Questions about the table below.
1) Find the last entry, reading row by row.
2) Find the first entry in the row that holds the smallest entry.
3) Find the first entry in the row that holds the largest entry.
4) Find the largest entry in the last column.
5) Find the 1st entry on the main diagonal.
6) Find the entry directly below the largest entry.
7) Find the second entry from the end, reading row by row.
8) Find the largest entry in the last row.
[[-23  13  15  -9  20 -20 -15 -21]
 [-20  -7 -12  -6 -12  -9  -9 -19]
 [-24  -5 -10  -1 -10  -9  -7 -21]
 [-27  17  20  -8  20 -16 -15  -7]
 [-26  19  27  -5  15 -13 -16  -3]
 [-23  12  15  -9  19 -21 -13 -22]
 [-16  -4  11   0  13 -14  -3 -26]
 [-25  -5  -8   0  -9 -11  -7 -22]]
1) -22
2) -27
3) -26
4) -3
5) -23
6) 15
7) -7
8) 0

Questions about the table below.
1) The bottom-left entry?
2) The bottom entry of the column that holds the largest entry?
3) The entry in the bottom-right corner?
4) The first entry in reading order?
5) The second-last entry, reading row by row?
6) The smallest entry in the last column?
7) The 2nd entry on the diagonal from the top-right corner?
8) The third entry, reading row by row?
[[-472  204  585 -465  383 -135 -409 -317  251  477  434 -171 -209  402]
 [  15  467  407 -872  -68 -239 -611  -56  216   74  506 -375 -608  595]
 [-132 -160   46  607  199  223   13   75 -149  606 -284  194  689  -45]
 [-189 -141  170  446  197  209  -54   39  -64  564 -260   82  633   41]
 [ 168 -196 -363  939 -299  299  431  261 -108   63 -297  484  345 -341]
 [ -46 -221  -61  800  -30  255  159  171 -197  489 -352  237  633  -81]
 [ -16 -164  -89  706   12  317   93  115 -167  505 -338  279  655  -48]
 [-469  235  563 -544  271 -179 -477 -330  308  442  509 -242 -328  421]
 [ 636  604  264 -945 -249 -226 -564  288  -39 -124  120 -451 -453  511]
 [-240  329  505 -783  134 -208 -560 -177  333  299  599 -307 -571  559]
 [ -22 -165 -186  852  -95  334  229  211 -113  352 -362  281  570 -132]
 [ 362 -165 -451  690  -23  215  863  235   78 -547  -59  443  272 -478]
 [ 455 -166 -383  623  179  254  995  143  107 -651   15  405  308 -545]
 [-292  -87  349  119  381   44 -151 -180   71  588   -1  -59  439  223]
 [-484   83  549 -389  363 -112 -403 -296  168  515  353 -189  -77  420]
 [-299  376  534 -746  195 -201 -504 -208  348  341  589 -314 -491  556]]
1) -299
2) -504
3) 556
4) -472
5) -491
6) -545
7) -608
8) 585

arr =
131  164  153  131  134  100  134   71  146  186   80  155   87   90
 17   42  144  134   13  185   66  142   94   96  254  234  186  118
Indices start at 0.
What is the entry just left of 66?
A: 185
What is the bottom-left entry?
A: 17
The entry just right of 66 -> 142
The entry at row 0, column 1 is 164
The minimum -> 13
What is the entry in the bottom-right corner?
A: 118
The entry just left of 164 -> 131
What is the entry in the top-right corner?
A: 90

(-10.18, -4.50, 1.71, -13.17, -5.12, -3.84, -6.55, -15.61, -12.18, -4.31, -1.39, -19.21, -6.25, -3.42, 18.49)
The entry just left of -3.84 is -5.12
What is the entry just left of -4.50?
A: -10.18
The entry just left of -13.17 is 1.71
The entry just left of -6.55 is -3.84
What is the entry just left of -19.21?
A: -1.39
What is the entry just left of 18.49?
A: -3.42
The entry just right of the centre entry -> -12.18

B = 25	34	82	52	44	27	36	56	21	14
Give the entry just left of 52.
82
Give the entry just right of 36.
56
The entry just right of 25 is 34
